In the data rows, 128 means zero.
Here are some numbered points:
[ 89 146 138  94 164  42  61  91  69 155 151 171 154 121 119 156  86  88 251  80 161 196 158 108] 0
[167 143 148 100 119 131 127 133 116 116 149 112  97 103 153 121 110 141 158 115  69 164 123 110] 1
[155  95 157 110  93 167 152 109 126  92  86 142 138 147 104 156 145 151  45 160  50 130 112 145] 2
[171 152 135 175 181  70 121  84 180 108 101 129 107 111 124  84 138 125  95 130 146  99 103  91] 3
[171 152 124 156 154  66 133  92 173 124 109 141 126 101 108  97 147 128  95 134 144 104 101 102] 4
[ 98 108  90 141 178  72 107 147 105 186  64 145 133  61  51  90  60  97 154 120  89 149  89  79] 5
[131 135  96 119 169  91 119 152 103 168 205 131 107 164 147 130 147 134 227  87 191 165 137 128] 6
[176 120 105 162 156 132 111 110 156 123 107 119 121 102 117 104 135 152 111 120 143 104  94 101] 7
[116  46  43 151  93 255 201 232 168 120 116  81  95 190 124 118 170 177  76 160 167  42 166 156] 8
[114 104 132 128 115 151 169 127 176 161 128 141 138 156  94 147 122 115  96 158 144 107 135 153] 9
[ 54 159 114 129 170  77  33  84  70 151 110 118 165  62 121 158 114 129 184  87 146 133 101 127] 10
[ 95 106 102 144 125 123 106 128 132 163  64 118 148  96  70 133 102 119 137 129 123 123 109 137] 11
[126 102 123 133 113 179 152 122 139 100  97 142 137 131  94 137 115 145  60 166  74 110 130 158] 12
[ 77  80  60 181 142 172  46 103 127 147  69 121 129 104 106 145 109 129 150  73 181  84  76 157] 13
[ 82  84  64 178 144 171  58 105 131 148  73 122 129 105 105 143 111 128 147  79 178  84  81 154] 14
[145 157 149 119 134 132 147 152 156 131 161 131 122 139 123 145 130 133 158 153 131 145 144 120] 15
[ 92  82 115  85  76 148 130 140  86  73 123 136 157 108  95 175 109 146  98 145  62 150 129 123] 16
[157 149 139 137 149  90 116 111 122  91  80 158 141 136  95 141 151 138  89 152 105 137 105 126] 17
[133 107 142 128 126 134 128  93 141  89  86 155 132 142  98 145 154 135 113 123  87 137  89 121] 18
[102 132 162  93 107 104 193 171  88 151 162 114 162 139 174 123 117  92 133 180  99 149 204 141] 19
[ 97 130 160  91 105 109 195 172  87 156 159 117 164 143 171 129 115  89 132 180  98 149 204 145] 20
[171 170 146 158 146 115 112 110 150 136 148 108 109 142 148 124 139 129 162  89 143 121 114 133] 21
[133 131 105 152 151 178 115 133 157 138 122 102  80 151 129 137 152 151 111 107 173  99 100 146] 22
[116 128 172 125  86  93 245 207 152 112 225  97 108 210 255  13 115  91 100 168 155  38 238 176] 23
[ 76 157 138 112 104  85  60 101  77 124 114 127 158 104 139 156  82 126 188  84 118 136 126  87] 24
[148 156 126 123 131 138 129 147 127 151 179 114 118 136 167 135 158 139 153 107 174 149 144 127] 25
New points follow, each followed by the number of its nearest point above.
[135 125 107 125 155 138 179 154 174 161 109 132 128 127 137  96 120 138 104 159 145  89 137 145] --> 9
[131 119 102 152 147 181 119 138 155 136 117 104  85 151 124 136 153 153 104 112 167  97 100 146] --> 22
[170 129 118 152 127 152 160 137 146 126 125 122 110 115 118 118 144 149  84 153 108  92 116 107] --> 7
[ 61 158 118 128 167  82  44  85  78 151 109 122 166  68 118 159 115 127 179  91 143 133 103 128] --> 10
[113  93  53 135 109 235 128 153 152 123 121 102 127 146 110 136 146 175 108 109 147 114 117 132] --> 22
[113  95  60 136 112 225 126 148 152 125 117 106 128 144 108 135 142 168 107 109 146 114 115 131] --> 22
[113 170 154 164 128  98 110  78 129 120 123 114 161 118 167 142 140 124 131 131 178 116  96 158] --> 21
[170 107 116 149 128 140 122 110 121 151  89 138 119  90  81  95 107 133  91 165 104 116 106 108] --> 7
[110  92 116 127 105 217 174 151 149 122  91 124 126 148  92 157 137 149  66 153 104 121 124 160] --> 12
[124 151 148 121 150  97 110 103 108 128  93 125 147  84 101 140 128 129 117 134 101 169 101 127] --> 17
[173 131 116 154 127 154 164 142 146 129 129 118 108 113 120 116 144 151  81 156 111  88 118 106] --> 7
[103 159 163 101 123 117 165 116 118 117 156 133 166 137 156 179 143 121 145 153 141 136 155 137] --> 15
[106 140 144 101 125 129 149 106 122 158 147 154 144 145  99 191 149 116 163 151 107 170 130 123] --> 15
[ 89 145 136  91 168  34  56  86  66 155 149 178 157 118 113 157  82  86 255  80 160 198 158 102] --> 0
[100 109  91 141 173  78 112 142 107 176  69 144 137  68  59  98  69 101 146 123  91 146  93  85] --> 5
[121 162 148 119 124  88 143 101 141 107 110 137 153 124 130 156 134 110  83 161 132 118 139 117] --> 17
[116 132 116 131 134 129 121  99 155 136 107 131 159 120 116 149 116 132  99 145 132  83 160 146] --> 9
[144 128 173 100 119  94  89 102  98 125 124 163 115 119 134 135 110 123 162 121  96 178 125 106] --> 1
[126 128 163  86 132  56  75  94 104 144 112 176 147  94 103 147  70  88 175 118  42 177 133  96] --> 24
[ 69  97 100 158 111 126 113 144 120 116  90 110 153 116 112 129 104 130 120 108 161  75 137 158] --> 11
[122 106 128 132 115 174 149 129 133 104 105 135 134 134 106 129 121 142  72 159  84 114 132 160] --> 12
[127 153 133 107 126  76 153  93 133  96  94 144 172 114 145 143 142 130  82 165  94 110 135 114] --> 17
[177 143 148 105 125  54  69 126 105 101 170 159 112 118 155 118 105 133 169 103 110 186 138  76] --> 1
[105  82  78 140  89 228 171 206 143 114 153  91 105 164 133 129 165 161 104 148 159 110 142 168] --> 8
[103 166 168 100 127 107 162 110 116 120 159 134 169 134 158 182 139 116 151 150 141 141 153 134] --> 15
[148 152 127 124 129 136 130 143 128 147 170 118 119 134 160 136 157 140 146 111 165 148 143 127] --> 25
[134 108 144 126 123 128 128  94 140  93  90 157 131 140 101 141 146 130 121 121  86 138  95 121] --> 18
[171 136 142 106 122  69  77 132 109 102 166 154 111 121 151 117 106 136 162 105 113 178 139  80] --> 1
[153 108 104 158 107 151 146 164 144  93 123 106 121 137  88 110 153 149  98 169 100  92 123 120] --> 12
[177 128 135 122 143 133 151 142 156 113 146 138 126 108 106 132 137 122 115 147 106 149 141  97] --> 15
[156  93 160 108  89 169 153 109 121  88  87 140 136 150 107 156 148 155  43 160  47 134 112 147] --> 2
[124 149 148 118 152  96 108 105 105 131  92 127 147  83  97 141 128 128 121 133 100 175  99 127] --> 17
[124 155 147 141 142 155 119 152 111 172 191  85 108 142 178 117 138 127 181 103 210 145 125 163] --> 25
[112  93  53 138 112 230 124 154 150 127 119 101 125 143 109 133 144 172 111 105 152 113 115 133] --> 22
[168 142 145 106 121 131 132 132 123 117 146 115 101 102 148 118 110 139 151 120  74 157 122 111] --> 1
[114 130 174 124  83  90 253 216 150 108 238  92 104 221 255   1 116  90 102 167 162  33 248 180] --> 23
